One turning vector, and how many ticks it has turned
The counts run from 0 to 185.
[ 96 105 134 130 103 118 120 178 126 122 148 126 120 111 139 132 130 169
 151 129 148 113  98 142 143 114 158 140  64 152  64 140  97  86  91  67
 127 118 127 137 130 134  99 123 105 119 148 127 180 140 115  91 145 112
 101 116 165 173 136 119  81 170 137 127 102 114 168] => 184
[119 140 147 134 141 143  98 158 144 112 161 124 115 131 123 141 137 205
 139 121 122 123  95 140 155 118 135 146  53 147  82 121  97  95 122  81
 148 113 143 143 131 121 100 133  67 114 147 128 173 180 109 109 118  97
 121 159 144 162 146 140  92 134 100 129 118  99 156] => 174
[116 150 138 133 125 161 109 155 121 132 124 161 107 125 133 121 126 163
 121 130 127 141 114 175  93 121 133 166  57 142  78 113 122  90 106 102
 134  98 169 164 113 127 112 155  92  85 137 132 155 161 123 124 134  53
 127 112 177 132 135 136  75 132 109 125 100  94 157] => 28
[152 145 128 135 108 125 112 156 164 116 145 115  88 149 119 154 100 178
 129 107 135 103 113 148 156 113 137 161 111 159  95 142 108 103  82 106
 158 125 142 164 108 140 116 135  98 102 144 103 167 156 101 107 143 113
 136 132 142 121 143 128  50 118 136 147  81  81 188] => 14
[115 131 127 125 105 128 110 140 110 132 109 123 108 143 139 106 145 171
 113 129 173 120 146 114 101 144  94 188  93 142 102 133 110  47  86 100
 131  82 128 145 130 157 107 151  90  92 140 136 142 117 129 127 162 113
  92 117 158 156 107  87 107 153 129 109  99  75 164] => 45
[161 150 124 141 102 121 116 149 162 112 129 118  96 160 126 155 101 177
 124 121 132 117 129 156 124 105 138 164 103 155  98 129  98  93  83 126
 156 112 134 176 112 132 114 137 104 100 146 111 177 155 102 116 146 115
 142 113 153 130 147 128  46 111 131 148  95  78 188] => 16
[139 144 127 143 119  87  90 166 155 130 144 152 122 157 138 190 126 197
 143 108 147 138 123 139 160 128 122 141 106 168  97 154 117 103  73 117
 147 110 136 152 125 150 108 123  81 110 121 112 132 119  85 110 149 134
 105 120 122 158 134 111  89 136 100 140 116  58 151] => 158
[129 146 140 142 136 106  83 152 135 129 161 173 105 157 153 146 152 170
 132  89 154 148 129 130 161 137 104 151 101 164 106 127 126 130  88 125
 142 111 175 161 105 160 122 150  78  86 117 128 116 109  98 126 156  83
  95 112 124 162 125 118  82 135  81 129 117  77 159] => 153
[145 149 119 120 146 115 122 136 151 123 112 113 115 152  77 149 144 153
 142 106 120 116 117 150 120 137 127 160  92 141  89 155  65  93  89  99
 145 120 164 135 111 105 130 137  87 123 167  99 105 147  91 113 110  80
 154 141 132 136 132 140 107 100 155  98 115  63 198] => 112
[128 125 119 122  90  95 113 147 166 112 131 145 122 146 148 152 155 167
 138 122 168 141 114 120  88 105 129 131  42 151 114 116  77  67 147 119
 118 103 138 152 139 113 118 123 101 102 149 137 155 166 117 137 149 146
 129 157 135 170 119 130 108 118 161  95 119 105 193] => 79
[110 144 132 133 127 155 113 137 153 121 135 112 104 145 115 135 115 190
 116 148 123 124 106 164 130 121 140 151  83 145  77 136 113  84  80 105
 156 108 162 156 135 131 109 134  68 104 166 114 164 185 120 119 122  97
 129 122 172 127 144 136  81 109 140 126  78  85 165] => 22
[132 159 144 156 119 118  88 134 145 106 140 134 128 167 126 151 129 200
 127 133 141 157 132 134 112 110 121 152  68 154  94 127  90  72  98 114
 142  95 122 176 137 122 101 132  60 115 133 129 175 161 103 122 130 121
 116 138 150 167 149 133  94 122  99 150 140  90 157] => 169
[ 99 104 140 119 132 114 125 148 160 118 158 149 101 125 122 122 151 161
 157 125 151 142 100 143 114 120 131 123  36 148 115 124  81  86 131  96
 135 123 182 129 138 138 127 124  95  96 164 139 140 161 150 131 137 123
 105 160 132 180 122 152 114 111 155  89 129 109 196] => 84
[116 128 133 118 128 141 108 139 121 133 124 118 101 135 133  95 149 183
 122 124 169 109 136 115 128 158  86 186  92 135 108 134 114  53  91  90
 149  92 141 131 123 163 115 157  84  93 144 138 135 122 141 120 151 101
  90 137 144 147 102  90 110 141 125 104  90  76 164] => 47
[114 106 124 121 125  95 136 183 131 125 140 149  90 113 114 142 140 124
 168  97 139 124 103 123 127 115 132 122  60 155 109 159  99 112 108  82
 123 125 182 105 119 134 121 119 109 107 155 116 115 112 115 122 155 110
  95 141 133 177 131 138  84 135 161  98 121  83 205] => 94
[128 136 155 136 117 128 103 170 119 114 140 152 130 135 144 142 139 176
 152 115 132 141 117 148 110 101 145 151  36 142  76 112  89  97 119  93
 125 106 135 160 119 115 101 143 102 107 130 141 187 151 105 109 135  85
 123 128 158 164 147 134  70 153  96 136 135 111 157] => 178
[116 135 159 141 119 126 105 168 108 118 139 154 131 135 150 133 142 170
 154 116 145 152 115 150 113 106 142 145  31 142  76 120  93  98 110  84
 125 103 142 162 117 122 106 150 100 107 126 142 184 147 114 105 134  84
 118 129 165 156 144 137  74 155 103 145 131 110 157] => 179
[115 128 128 122  90  98 111 139 161 115 134 148 114 148 148 141 160 164
 142 122 166 149 112 114  85 100 127 125  40 148 112 117  81  71 147 120
 120 101 144 154 143 118 118 129  93 100 146 140 153 164 126 142 152 138
 120 160 138 174 123 131 105 114 159  92 123 111 194] => 80
[ 93 124 161 136 126 135 114 173 107 119 143 148 134 131 149 132 145 164
 154 124 161 150 104 149 130 117 149 134  33 148  77 140 103  96  94  67
 131 111 151 151 122 132 111 147  95 112 137 133 183 144 117 100 132  98
 109 132 166 146 137 132  84 157 130 147 109 110 157] => 181
[132 134 121 131 123  99 132 156 133 105 129 123  99 150  96 120 142 132
 142  85 163 117 105 128 135 128 110 155  86 160 106 176  88 100  80  93
 125 121 155 119 108 124 145 126  99 105 167  96 116 117  98 114 145 124
 113 134 138 147 130 127 100 105 189 113 109  85 224] => 102
[114 145 129 138  99 103  89 139 175 127 143 170 108 120 149 136 150 170
 164 107 181 137 115 134 110 124 108 145  66 169 115 139 101  54 143  96
 138 130 131 174 118 134 109 137  94 105 119 137 147 140 146 125 155 124
 125 183 107 136 110 136 109 117 140 114 108  98 192] => 73
[145 128 112 132 113  98 128 148 149 109 121 106  94 151  87 128 130 134
 134  93 138 108 117 116 120 115 122 157 102 155 110 169  76  92  81 103
 136 114 150 121 115 117 135 120  98 107 166  95 121 115  85 127 143 121
 113 128 127 164 135 129  85 109 177 108 116  81 227] => 104
[135 163 149 156 118 120  76 140 163 109 169 143 106 166 144 133 130 202
 132 101 165 135 101 130 162 127 100 160  89 163  99 152 116 102  97 112
 155 109 127 160 119 144 126 141  63  96 126 110 158 134 101 119 141 126
 117 148 123 140 144 118  87 111 110 148 103 104 172] => 163
[113 121 124 115 116  89 129 159 125 120 139 173 112 133 122 133 163 139
 148  86 157 148 111 133  96 108 122 135  43 157  99 112  87 105 129 110
 103 113 168 140 127 121 111 122 110 108 154 140 116 147 123 116 158  93
 116 130 161 194 126 142 109 136 154  93 154  90 196] => 89
[107 133 120 125  88 131 114 164 117 145 120 157 104 106 157 121 123 174
 133 133 144 114  99 152  96 128 139 172  74 143  61 134 125  75  91 102
 120  88 138 142 129 136  99 137 106  96 134 124 150 118 121 117 153  84
 116  94 165 151 134  92  80 163 119 103  90  98 140] => 35
[ 97 129 123 123 107 119  92 135 156 123 152 148 126 108 136 140 120 140
 110 144 144  90 106 158 124 155 152 176 111 171 116 158  94  83  88  86
 122 122 178 155 106 125 168 158  95  88 139 102 121 131  80 149 131  71
 115 134 108 154 110 125  82 141 136 116  92 101 167] => 129
[108 151 135 108 123  95 104 112 134 124 158 154 110 146 155 150 130 171
 116 149 176 115 117 153 109 169 124 184  96 163 123 125  89  66  85 124
 117 101 165 177 121 144 156 175 111 119 142 119 107 132 101 139 146  85
 128 139 140 143 122 105  95 147 150 101 107  82 139] => 135
[ 86 113 155 135 122 131 117 177 112 118 146 137 133 124 145 135 142 165
 154 129 157 137  96 149 142 119 152 133  41 149  72 144 105  96  89  61
 130 116 147 141 127 135 110 137  95 116 140 129 181 147 115  96 130 103
 104 129 163 150 135 126  83 163 136 139 102 108 158] => 182
[129 143 126 135 112  79 134 149 127 114 136 157  94 149 114 118 141 125
 168  80 173 135 110 141 108 122 106 160  75 159  97 160  92 101  83 107
 120 120 146 142 106 136 128 131 122 117 148 108 112  92 123 102 160 113
 118 125 149 156 143 120  95 123 177 112 134  90 212] => 99
[150 149 140 153 120 121  89 152 163 104 141 130 126 167 121 161 114 205
 125 126 133 143 130 140 133 113 131 155  81 153 107 139  86  79  98 114
 150 103 121 154 134 127 114 126  65  91 134 122 176 158  92 123 131 136
 115 132 129 167 141 138  89 115  99 150 136  87 170] => 167
[152 128 125 113 121 124 106 158 127 141  93 129 133 165 139 134 169 186
 134 101 167 139 164 121 112 138  94 168  73 118  97 104  90  72 107 117
 144  90 133 138 113 148 101 154 103  89 138 156 135 129 120 110 145 102
 122 117 131 145  96  96 112 133 101  99 110  64 173] => 53
[127 121 134 113 138 148 111 146 129 134 126 113 101 133 125 103 147 193
 130 121 164 102 137 122 136 160  88 185  95 131 111 128 110  56  95  86
 155  99 144 125 121 165 113 154  89  88 148 143 134 128 140 117 143 106
  92 141 131 146  95  97 112 139 121  99  90  74 167] => 48
[108 132 131 132 127 122 101 137 159 139 123 143 126 129 120 147 142 137
 162 131 119 125 105 180 111 142 164 147  86 145  76 164  68  97  74  93
 144 121 194 142 102 119 151 147  98 105 142  96 121 119  95 128 105  65
 142 117 106 126 128 136  88 115 137 100  96  95 174] => 120
[141 130 116 130 116  99 131 153 143 106 127 113  97 150  92 128 131 132
 137  91 153 111 111 121 131 121 115 156  95 157 109 176  81 101  80  98
 129 119 152 115 114 126 138 124  99 106 170  96 115 119  90 120 142 126
 115 133 131 159 130 126  92 108 186 108 108  86 226] => 103
[140 118 126  95 124 102 110 141 152 115 163 129 108 154 154 163 130 192
 108 142 146  99 120 136 138 151 141 168  95 142 120 105  79  98  95 137
 129  91 177 135 130 145 156 163 108  84 155 125 121 138  79 147 143 101
 117 117 125 176 122 100  83 137 125  82 102  86 153] => 140
[129 113 117 127 111  74 139 174 138 128 136 152  82 117 114 142 131 129
 178  95 140 121 106 136 111 112 132 140  73 154 101 152  87 100  99  97
 125 119 161 118 116 138 113 117 129 114 150 114 116  94 116 112 164 114
 102 126 133 180 139 132  79 139 153  95 136  78 206] => 96
[118 105 121 115 129 103 133 163 160 115 147 155 111 119 110 139 142 166
 154 118 138 137 107 156 112 116 136 132  41 149 107 119  78  92 130  99
 121 129 171 126 140 130 123 112 105 101 166 144 131 164 140 119 143 115
 106 141 141 194 121 151 120 123 148  83 150  99 199] => 86
[ 85 146 124 131  94 116  87 121 146 127 152 158 128 122 142 123 140 128
 110 132 157 105  99 154 114 150 139 174 102 175  90 157  93  92  85  99
 116 121 176 173 106 117 160 160  88 100 135 102 115 130  86 140 132  58
 127 123 126 147 115 122  94 138 145 114  90 114 164] => 127
[107 148 138 104 125 102 108 119 132 117 167 149 108 145 156 151 132 176
 111 145 181 112 107 149 125 171 122 179  90 164 123 126  95  73  87 118
 122 104 169 166 123 144 160 177 106 115 143 116 110 135 101 140 139  86
 129 146 138 139 122 102 101 144 153 100  98  84 142] => 136
[100 126 119 146 104 124  83 163 171 143 111 160 156 132 135 139 169 161
 137  94 174 148 133 134 143 125 113 132  80 168  97 157 114  86 114  82
 142 142 142 151 110 133 114 123  73  87 124 139 137 151 121 114 143 115
 109 148 104 142  80 130 130 124 126 126  90  90 193] => 66
[109 131 122 127 122 114 101 139 165 144 123 144 136 127 116 156 135 143
 157 135 118 121 108 183 112 144 166 149  91 150  71 166  66  96  74 100
 142 127 185 143 109 118 153 141 101 104 146  99 123 127  93 122 105  72
 143 110 111 135 122 131  95 119 136  99 100  93 168] => 121
[163 116 122 106 129 128 114 167 140 134 105 118 121 143 127 132 148 201
 128 108 153 107 158 130 128 144 103 184  86 121 108 108  86  66 107 104
 149  99 130 123 117 151 104 147 108  83 145 149 136 133 124 109 144 109
 116 124 119 153  95  95 111 137 103  91 107  61 175] => 51
[127 158 144 148 115 135 108 127 142 115 125 128 102 173 129 134 119 170
 124 136 148 149 124 160 103 114 131 155  83 148  90 134 110  83  72 125
 155 101 154 186 121 137 116 148  86 106 147 114 172 165 121 123 136 101
 138 119 176 115 149 135  68 104 139 149  93  83 173] => 19
[103 132 163 138 122 131 106 167 103 119 143 157 135 133 153 132 146 163
 155 121 156 155 109 149 117 113 146 139  28 144  76 130 100  99 102  77
 128 104 147 157 117 128 108 150 101 113 133 135 184 143 116 101 131  91
 114 132 167 149 141 134  79 154 120 146 122 109 155] => 180
[102 123 123 117 115 147 123 185 119 143 106 149 125 104 140 150 117 173
 126 145 127 125 102 173 113 134 156 155  65 143  76 142 125  84  86  82
 132  99 162 126 132 136 102 135  93  92 141 120 152 151 102 117 136  84
 115 109 165 141 121 114  86 154 127 114  85  72 139] => 32
[131 129 130 140 111  88 117 161 141 129 138 134 110 152 114 173 124 148
 144 102 139 128 141 137 147 111 142 146 115 170  97 139  99 113  61 110
 142 132 156 174 108 147  97 126 101 127 141 118 146 138 100  98 156 100
 116 103 151 163 135 135  52 150 117 159 125  58 177] => 7
[104 126 125 147 103 124  81 155 165 145 114 168 156 134 141 131 175 161
 143  86 178 154 140 140 138 129 104 138  78 164  90 148 112  91 112  91
 145 143 140 162 103 141 115 128  78  88 120 144 135 144 126 110 139 106
 114 139 111 138  81 127 131 122 120 127  95  97 192] => 65
[102 129 133 121 127 159 121 178 115 142 109 150 127 112 135 144 119 170
 124 142 130 132 104 176 112 132 153 153  58 145  80 139 129  90  86  80
 132 102 169 136 124 132 111 139  90  85 141 119 153 155 107 119 130  79
 115 112 166 131 124 123  85 147 127 121  85  77 141] => 31
[103 135 132 128  98 144 112 160 113 136 133 163 100 109 158  95 119 170
 134 125 162 113 102 156 109 141 123 185  74 147  73 138 127  80  92  97
 128  97 143 141 121 148 120 149 107  81 129 123 150 109 132 118 154  84
 107 103 158 137 126  93  84 154 124 113  88 109 151] => 37
[107 154 159 142 138 137  91 135 139 109 159 130 115 148 127 134 145 200
 137 127 140 144 101 133 141 122 119 144  56 149  86 129 103  84 112  89
 145 104 144 161 133 124 102 141  54 121 145 128 168 175 120 111 122  99
 120 162 157 153 146 138 103 124 110 139 120  95 153] => 172
[133 125 117 119  93  98 115 156 172 112 125 149 131 138 146 166 143 181
 135 121 165 137 114 132 102 106 132 137  48 155 118 120  78  68 142 112
 121 116 133 148 137 117 119 119 101  97 149 135 156 171 113 133 147 152
 130 163 125 166 114 132 111 111 161  94 118 100 199] => 78
[112 149 136 135 128 123  97 123 141 137 124 141 113 145 122 130 158 124
 157 116 124 129 108 156  96 132 141 146  79 138  81 154  72 105  88 104
 142 107 193 151  99 112 147 162  92 107 139 101 121 117  97 135 109  54
 150 127 114 117 135 130  79 108 130 101  95 102 182] => 118
[107 152 139 141 127 150 113 130 150 119 131 114 103 157 118 136 121 182
 114 143 136 138 111 161 123 125 134 146  84 147  84 136 113  85  73 112
 158 104 161 168 130 137 118 141  69 106 160 113 169 181 121 118 122 102
 132 123 174 118 145 135  85 104 142 135  77  83 162] => 21
